In the rows, zero is written as 128.
Rotation paths and how fast each direction turns (degrees per step)
Each turn is a multiple of 5 degrees from 10 to 175, or 0.
Each row of a path follows its step; steps can be skipped.
path 1
step 0: [123 125 120 122 124 127 128 133 133 130 133 130 115 132 137 128 130 135
 125 132 131 128 114 128 132 130 123 135 126 132 120 133 124 126 124 131
 129 117 131 135 130 121 136 131 124 120 131 127 127 127 136 130 128 124
 129 126 121 128]
step 1: [126 124 130 118 123 138 133 128 128 136 127 130 128 136 125 128 120 123
 126 129 134 126 128 130 124 138 129 129 132 131 123 123 121 131 125 132
 127 124 125 138 130 129 136 141 129 128 128 137 135 128 129 128 125 120
 132 122 125 118]
step 2: [125 131 126 119 124 122 141 132 127 144 125 128 134 134 129 128 119 139
 127 126 130 127 126 134 126 129 126 129 134 126 121 135 130 124 128 125
 126 123 130 135 135 126 137 125 128 121 135 127 125 129 128 130 123 132
 131 125 121 133]
step 3: [122 128 122 129 132 137 136 128 126 125 132 129 123 124 133 126 119 131
 126 133 129 127 114 128 133 140 126 132 130 127 119 131 122 123 130 123
 125 126 124 139 130 128 137 133 125 129 133 128 135 128 138 128 131 129
 135 123 129 133]
step 4: [124 118 120 121 132 136 136 127 127 136 128 129 126 132 135 131 124 129
 127 136 123 127 127 136 126 132 132 131 134 133 126 123 121 135 127 135
 123 131 127 132 135 122 132 132 125 128 131 129 120 128 127 128 120 122
 134 123 114 125]
step 6: [129 124 120 127 123 136 135 127 124 135 135 132 129 135 117 124 124 127
 123 128 133 130 121 131 120 137 124 132 131 124 118 133 128 127 130 130
 124 130 128 140 131 127 132 138 131 135 131 133 132 127 129 132 132 127
 133 122 121 130]
step 7: [125 126 125 125 130 130 134 130 126 134 131 133 128 140 134 132 115 130
 126 130 123 124 122 137 127 127 130 129 131 127 119 127 125 122 128 123
 121 125 135 129 136 123 133 133 129 118 134 126 126 129 129 119 116 130
 126 124 123 134]
step 8: [125 125 127 122 133 133 131 128 134 129 129 130 126 129 137 123 131 123
 125 129 129 122 118 130 128 135 125 133 126 133 121 133 117 124 126 135
 130 127 128 143 127 121 141 129 122 121 126 133 131 125 134 130 128 129
 136 124 125 135]
step 9: [125 118 129 126 127 139 137 121 128 143 123 128 123 135 122 132 115 131
 133 126 129 126 128 135 127 133 128 131 132 127 123 127 125 134 126 131
 122 130 128 132 130 124 133 133 130 128 120 134 129 128 129 130 125 125
 140 130 121 128]
[127 130 128 128 124 128 128 127 126 129 127 127 129 128 126 129 127 129
 130 126 130 130 129 127 125 125 127 127 129 128 129 128 128 130 129 129
 128 129 128 131 129 128 130 128 129 128 127 127 131 126 127 127 130 127
 127 129 128 128] -> 90
[129 128 128 130 130 131 127 128 129 127 129 130 127 128 127 129 127 130
 127 129 130 129 129 128 126 130 128 128 129 128 129 129 129 127 130 129
 125 129 128 127 126 130 127 131 127 129 126 128 130 126 127 127 127 125
 131 128 127 125] -> 135
path 2
step 0: [131 130 122 123 130 127 134 129 129 122 123 135 130 124 129 127 129 137
 126 118 124 127 136 125 140 125 133 134 125 134 132 130 127 120 127 118
 127 136 127 125 133 123 136 127 137 120 134 135 130 121 116 124 118 122
 131 119 133 129]
step 1: [125 132 133 123 118 127 133 130 130 123 132 130 129 133 126 136 124 126
 123 126 123 127 126 137 137 133 130 130 121 132 137 135 123 116 135 120
 123 136 122 119 125 121 127 126 133 138 125 128 139 136 122 126 126 127
 130 128 119 131]
step 2: [122 129 130 125 127 130 118 122 134 131 131 127 134 133 128 134 119 120
 117 127 125 129 125 125 130 125 123 136 126 137 132 135 127 122 131 123
 133 123 130 117 131 125 137 129 136 122 123 130 139 125 133 128 132 119
 136 130 135 119]
step 3: [130 134 131 116 129 131 128 136 128 126 131 133 121 130 128 133 126 135
 127 126 123 135 120 124 123 134 134 124 120 138 129 130 130 128 121 124
 136 119 118 127 127 122 137 122 128 124 126 128 138 138 125 130 129 130
 130 131 142 122]
step 4: [130 128 125 125 136 124 131 130 130 126 127 142 132 122 122 139 125 128
 130 129 115 128 134 122 127 136 127 122 117 130 131 125 125 120 137 120
 130 126 120 124 138 125 128 129 129 115 130 135 120 126 123 126 124 125
 133 130 131 125]
step 5: [125 131 130 125 124 130 128 124 128 127 131 136 124 135 123 128 128 139
 124 133 123 137 124 121 135 132 123 130 127 129 132 133 123 127 137 114
 125 131 114 124 128 131 123 129 133 136 126 123 131 119 112 129 121 126
 131 123 126 122]
step 6: [119 127 124 128 121 130 123 125 133 129 135 130 122 126 130 134 121 129
 116 124 127 135 117 125 133 128 127 140 122 129 133 135 126 125 138 133
 125 129 126 120 132 131 132 128 127 125 132 142 128 136 125 135 126 132
 139 128 124 121]
step 7: [124 125 129 123 130 126 130 132 130 141 119 130 124 129 135 132 122 135
 126 122 129 128 116 125 130 128 124 132 121 135 128 140 134 127 125 124
 123 125 118 137 128 126 137 120 139 119 130 132 133 128 125 119 130 126
 137 128 132 126]
step 9: [116 120 130 130 124 128 134 127 125 128 129 131 129 133 122 136 130 128
 126 131 116 131 128 119 139 133 123 130 133 141 125 123 130 125 126 111
 125 126 126 120 131 124 131 131 132 130 130 132 130 125 130 122 113 123
 131 126 130 126]
[125 125 129 126 128 128 127 129 129 125 129 127 130 129 127 128 127 128
 126 130 128 128 127 129 128 129 127 129 128 124 129 128 128 129 128 127
 127 129 130 127 129 130 131 128 126 131 127 129 130 127 125 126 127 128
 128 129 127 128] -> 85
path 3
step 0: [127 136 133 124 126 120 134 132 130 135 128 126 137 124 123 123 135 122
 121 136 134 129 133 123 132 120 120 127 132 135 131 119 129 116 130 130
 121 127 128 125 121 133 122 133 119 133 125 126 139 120 124 123 138 130
 124 127 130 125]
step 1: [124 128 121 120 126 136 125 128 135 127 125 126 124 132 131 128 122 135
 117 129 114 134 132 129 117 129 122 115 133 134 132 131 133 125 130 127
 119 126 132 128 126 130 127 128 134 138 125 120 137 134 135 125 123 129
 131 120 132 122]
step 2: [129 129 124 131 123 128 116 124 132 131 121 136 129 132 135 135 129 137
 134 129 135 137 133 121 118 134 125 132 131 135 121 129 123 134 124 124
 128 127 124 124 136 125 143 124 127 127 130 126 126 122 112 131 124 131
 130 126 130 124]
step 3: [130 136 125 130 124 130 134 121 123 126 136 125 128 132 121 128 129 130
 131 136 123 125 127 120 134 131 121 131 125 135 125 114 133 125 124 132
 134 117 120 126 129 127 129 131 124 124 134 127 124 136 118 114 125 125
 123 136 120 131]
step 4: [122 122 123 124 125 127 120 133 124 133 134 120 126 125 128 133 114 126
 125 125 128 117 132 128 131 129 126 126 130 128 133 131 137 132 119 137
 121 124 127 130 133 130 122 127 119 123 134 130 131 133 137 125 128 144
 137 126 124 133]
step 5: [129 130 127 122 135 140 132 130 134 125 123 132 124 129 127 130 133 129
 132 136 136 125 133 128 130 128 134 129 126 123 134 121 122 139 118 120
 122 129 139 131 132 130 126 120 125 120 131 127 125 130 122 132 134 137
 128 121 142 123]
step 7: [128 125 128 122 125 124 116 129 123 135 124 126 138 124 129 120 132 118
 131 125 128 126 124 127 136 125 127 135 130 129 132 125 129 129 128 134
 131 132 132 128 127 136 136 151 133 128 126 119 133 125 132 125 123 135
 135 128 126 124]
step 8: [126 134 124 134 120 131 123 134 137 135 123 130 126 134 135 129 129 121
 125 127 122 123 135 123 132 133 127 117 133 130 127 118 118 122 128 123
 124 125 137 127 134 133 113 136 132 127 129 129 131 127 132 133 133 121
 120 130 133 123]
step 9: [133 130 119 138 129 124 139 127 129 137 122 134 133 130 133 137 129 138
 130 134 126 132 129 126 126 124 123 116 127 136 122 133 135 124 130 128
 130 133 125 122 126 133 127 119 135 130 132 123 127 124 132 133 128 139
 129 121 122 120]
[128 126 128 129 129 129 129 128 130 128 124 128 127 128 129 127 129 129
 129 131 128 129 127 129 127 127 131 128 128 129 128 128 128 127 128 128
 124 127 129 129 128 126 126 125 128 130 129 127 129 128 130 129 127 131
 128 129 127 128] -> 90
path 4
step 0: [131 125 134 131 134 129 133 124 131 122 135 117 121 129 124 125 137 124
 134 128 136 117 128 116 135 126 122 125 133 135 122 127 128 133 121 120
 131 133 129 123 133 132 136 126 133 125 129 122 120 134 125 135 128 132
 131 135 127 131]
step 1: [126 130 124 123 130 131 131 124 133 141 119 135 121 123 130 128 133 126
 128 119 127 137 134 133 128 116 122 123 128 125 131 125 133 131 120 123
 121 124 122 124 129 130 133 130 136 130 137 125 125 115 122 122 127 123
 135 125 127 128]
step 2: [124 116 129 127 132 127 121 125 133 128 132 127 121 132 121 127 122 130
 130 133 129 134 134 128 131 121 137 132 126 129 129 131 125 135 132 126
 130 123 135 120 132 130 129 143 126 117 119 124 123 134 123 129 140 125
 130 130 128 118]
step 3: [124 127 128 125 134 130 125 130 120 135 133 129 123 135 125 128 128 129
 116 127 124 122 128 126 129 142 133 126 139 133 129 124 130 129 125 131
 131 125 130 129 132 119 132 132 140 129 130 124 129 124 128 112 122 130
 138 126 132 133]
step 4: [127 127 124 126 126 131 132 118 136 125 128 131 137 139 116 132 142 127
 124 132 128 127 138 125 132 123 125 123 123 133 124 128 122 125 127 129
 127 134 135 130 116 118 126 127 124 128 133 126 120 133 124 123 135 129
 125 126 122 128]
step 5: [118 142 128 131 116 127 136 126 128 132 130 136 124 126 126 124 119 134
 122 121 130 129 128 135 124 126 132 130 132 118 122 134 125 126 129 130
 134 127 130 122 130 132 130 125 133 128 134 122 127 129 136 118 135 134
 132 130 123 120]
step 6: [124 131 134 129 127 124 129 127 130 123 135 125 125 129 145 126 130 130
 127 135 131 124 127 118 126 131 115 128 122 137 129 127 125 129 128 123
 139 130 134 124 128 122 129 145 121 124 135 128 120 130 130 125 128 130
 124 126 129 124]
step 7: [122 131 129 125 128 120 135 125 127 134 131 137 134 123 131 137 126 137
 130 121 142 130 123 128 127 127 137 123 130 128 132 117 132 131 118 126
 126 137 132 125 123 126 134 127 126 132 125 135 128 118 123 120 127 128
 129 126 124 139]
step 8: [128 122 131 139 120 123 126 132 133 119 126 131 123 125 125 134 134 138
 125 134 131 126 128 133 130 124 126 129 123 135 127 129 123 136 126 135
 137 125 131 128 126 133 124 126 133 132 122 119 121 122 115 138 136 134
 128 128 133 125]
[127 129 129 128 127 130 128 130 128 127 124 127 128 129 129 129 128 128
 128 128 129 130 128 127 127 124 128 129 129 127 127 129 127 128 128 129
 126 127 130 128 128 130 126 127 131 128 133 127 127 127 129 129 131 127
 127 129 128 126] -> 95
path 5
step 0: [122 128 133 130 130 116 128 126 126 135 127 127 137 122 134 125 127 118
 131 129 122 134 128 123 122 129 129 123 131 127 127 120 126 124 123 133
 127 124 123 126 126 127 133 128 128 123 118 137 132 122 145 133 136 130
 136 126 129 125]
step 1: [123 124 129 121 130 125 136 134 117 124 136 129 128 125 133 133 123 134
 131 130 122 135 131 124 133 134 125 134 134 137 135 124 126 124 128 134
 131 124 130 131 117 133 125 137 126 132 131 128 130 122 120 127 125 141
 131 125 123 133]
step 2: [125 131 121 133 129 130 123 131 123 132 121 129 136 122 120 120 130 131
 120 123 133 122 127 134 138 128 131 135 140 124 129 127 127 126 127 127
 125 137 129 125 124 125 128 126 129 142 124 125 130 134 126 128 122 131
 135 115 123 133]
step 3: [135 122 138 125 130 124 129 125 130 128 127 134 135 129 127 121 128 136
 133 124 124 129 121 126 119 131 124 131 125 130 126 133 127 121 130 122
 128 134 131 118 131 138 133 120 119 136 120 128 133 137 128 129 126 128
 119 125 130 119]
step 4: [130 127 135 125 131 122 130 122 125 121 135 126 126 123 127 135 128 116
 129 126 130 122 129 120 128 131 123 130 140 126 132 125 129 135 133 127
 116 122 129 124 141 127 126 126 129 128 133 119 131 127 125 122 123 128
 114 129 126 126]
step 5: [125 127 133 139 129 122 134 132 132 126 132 122 124 129 134 135 132 129
 126 128 126 123 126 134 126 119 129 130 129 128 122 136 134 141 124 132
 126 125 125 123 129 122 136 130 127 134 121 130 118 128 132 121 116 127
 138 134 127 129]
step 7: [125 136 120 124 125 133 127 131 121 139 137 124 125 127 137 132 130 128
 128 137 138 134 129 134 122 135 126 130 137 131 127 122 127 122 123 131
 124 132 137 122 128 137 123 127 127 129 130 128 125 133 135 128 129 128
 123 139 126 137]
step 8: [124 125 124 135 133 128 123 126 115 129 121 126 126 125 126 132 131 134
 116 132 121 125 131 132 128 130 133 124 127 128 119 132 127 123 119 134
 124 124 135 117 127 124 134 132 119 121 134 128 130 132 125 130 134 132
 127 121 124 120]
step 9: [128 130 131 120 130 124 124 135 114 125 131 125 131 121 123 118 132 133
 136 129 123 123 122 131 128 127 117 121 129 117 129 133 116 130 129 129
 132 134 127 132 132 128 126 135 129 126 124 135 130 125 122 128 127 126
 128 129 127 117]
[128 127 130 129 130 129 130 129 129 128 129 127 130 128 128 127 129 132
 128 127 128 129 128 128 126 128 133 129 127 129 128 129 128 126 128 130
 128 127 129 127 130 129 127 128 127 129 128 130 129 127 129 125 128 127
 130 131 129 129] -> 155
path 6
step 0: [134 130 130 124 133 129 129 137 138 137 124 133 123 133 129 128 131 129
 127 124 124 131 133 141 131 126 133 127 129 130 131 128 135 141 130 129
 122 126 135 124 135 128 118 125 125 128 131 122 127 120 123 127 126 131
 127 124 130 122]
step 1: [128 124 123 120 134 128 131 134 134 131 129 132 125 131 134 132 128 128
 136 127 128 119 124 124 132 129 126 130 130 121 128 116 129 131 125 132
 129 123 132 128 132 127 116 135 126 135 132 119 127 128 120 136 124 134
 134 122 128 120]
step 2: [129 117 126 133 127 128 130 129 127 129 122 132 132 124 134 131 131 128
 133 123 126 120 128 130 130 127 129 121 138 135 131 129 137 123 119 128
 129 125 118 128 127 133 118 129 128 130 131 124 119 133 123 130 120 133
 132 120 126 126]
step 3: [126 127 131 132 131 133 123 128 130 125 118 134 121 131 134 124 134 129
 123 128 121 123 127 135 125 129 133 126 135 131 132 130 132 129 124 125
 128 136 127 139 137 129 124 130 126 122 124 116 128 125 125 129 117 129
 133 123 120 133]
step 4: [125 122 122 130 138 133 133 129 125 129 128 137 124 131 139 129 127 130
 130 128 116 118 138 137 126 132 127 131 129 130 127 121 130 137 132 134
 126 134 131 135 129 124 131 132 124 130 124 129 132 129 132 127 127 138
 131 125 123 128]
step 5: [131 125 123 132 125 139 131 117 132 129 132 133 124 120 131 131 133 129
 137 125 120 120 127 138 128 126 130 126 128 132 127 121 133 133 131 128
 127 119 129 129 134 121 122 124 129 127 131 131 128 136 130 137 128 136
 127 129 131 133]
step 6: [130 138 120 129 119 138 130 128 126 125 126 130 131 129 128 130 131 130
 129 127 122 124 130 136 133 132 133 121 124 133 138 123 129 132 128 126
 119 131 130 134 135 134 114 123 126 134 130 122 126 123 123 131 125 132
 125 129 132 127]
step 7: [133 124 117 125 132 128 130 127 128 121 126 136 124 130 132 127 123 133
 134 130 126 126 131 125 128 125 131 127 134 129 132 117 126 132 124 125
 121 134 134 137 130 133 109 135 128 128 125 126 129 127 128 127 132 121
 132 130 126 123]
step 9: [127 137 115 131 128 126 124 131 131 127 125 132 122 124 128 128 129 128
 123 130 136 118 131 132 123 129 140 125 129 134 132 123 134 137 126 129
 128 126 127 130 134 126 127 120 130 120 134 121 124 125 128 127 122 134
 135 125 118 132]
[128 129 125 129 126 130 128 129 129 128 126 127 126 129 127 127 128 123
 125 128 127 132 129 129 127 127 128 127 127 129 129 130 128 128 129 128
 129 130 128 128 131 129 127 127 131 127 129 127 127 125 126 127 128 129
 129 127 128 129] -> 115
path 7
step 0: [130 125 130 115 128 131 137 131 125 126 131 141 139 131 129 128 135 138
 131 124 125 130 132 126 126 129 133 134 124 139 129 138 134 137 133 126
 131 123 129 129 129 130 123 120 130 128 130 129 128 130 126 131 126 126
 134 125 119 132]
step 2: [124 123 132 133 122 131 129 129 129 129 130 137 129 124 125 139 132 128
 121 127 121 129 126 125 131 137 138 120 138 128 120 133 128 122 126 132
 130 124 130 128 132 129 130 132 131 125 130 133 129 147 130 129 128 128
 136 132 128 128]
step 3: [131 119 132 118 122 122 125 118 138 120 125 128 133 128 137 118 125 132
 134 126 123 125 135 126 130 134 130 131 129 141 131 132 131 126 129 131
 133 125 129 126 130 132 131 124 133 129 133 128 127 118 126 124 124 130
 124 122 127 132]
step 4: [119 132 124 133 125 120 128 134 129 135 133 127 126 114 124 126 123 129
 122 121 130 130 135 131 124 135 139 126 122 130 124 126 130 133 131 125
 126 131 124 132 122 125 123 133 119 131 130 121 131 130 128 124 121 117
 130 134 132 131]
step 5: [120 124 139 125 124 125 137 133 135 124 125 133 125 124 131 123 127 129
 130 127 134 135 127 126 122 130 126 132 139 124 129 127 124 122 123 131
 128 118 126 126 141 128 131 136 138 128 121 129 130 134 132 129 135 132
 134 123 130 128]
step 6: [133 132 131 123 122 130 129 128 139 118 136 128 122 128 129 130 123 132
 133 124 129 125 129 129 131 126 134 129 132 132 123 129 128 126 131 135
 130 136 132 130 122 124 128 124 120 124 135 131 123 118 131 122 112 130
 136 127 123 128]
step 7: [120 128 127 131 125 127 128 123 125 125 127 129 128 128 124 120 124 134
 126 129 130 132 136 128 128 131 122 132 120 123 119 129 132 131 128 131
 119 133 121 132 132 129 136 137 132 125 126 122 140 130 137 128 127 120
 126 140 135 136]
step 8: [128 121 128 123 131 131 131 137 130 125 133 130 124 120 125 129 127 133
 129 135 129 122 118 132 127 132 126 133 132 131 137 113 130 129 131 132
 130 116 135 128 132 124 132 136 136 130 127 124 119 129 132 127 120 129
 136 126 125 129]
step 9: [121 134 131 129 117 137 124 127 127 121 125 121 135 132 133 128 123 127
 135 127 138 135 127 126 127 122 127 130 131 124 127 134 133 126 126 123
 126 134 135 136 127 132 123 127 125 130 133 134 123 125 135 123 118 123
 126 127 125 139]
[127 128 129 128 127 130 129 126 129 127 129 128 127 129 127 131 128 125
 128 128 130 127 125 127 126 128 130 127 131 127 130 129 128 127 128 128
 129 128 130 127 128 128 130 130 129 131 130 129 131 128 128 124 129 129
 128 128 126 128] -> 110
[130 127 128 130 127 128 127 128 126 127 124 130 128 127 127 129 130 132
 128 128 129 131 129 126 127 128 127 129 127 126 128 129 129 129 130 131
 128 128 129 126 129 128 127 131 128 128 130 128 129 131 127 128 131 128
 130 128 129 127] -> 140
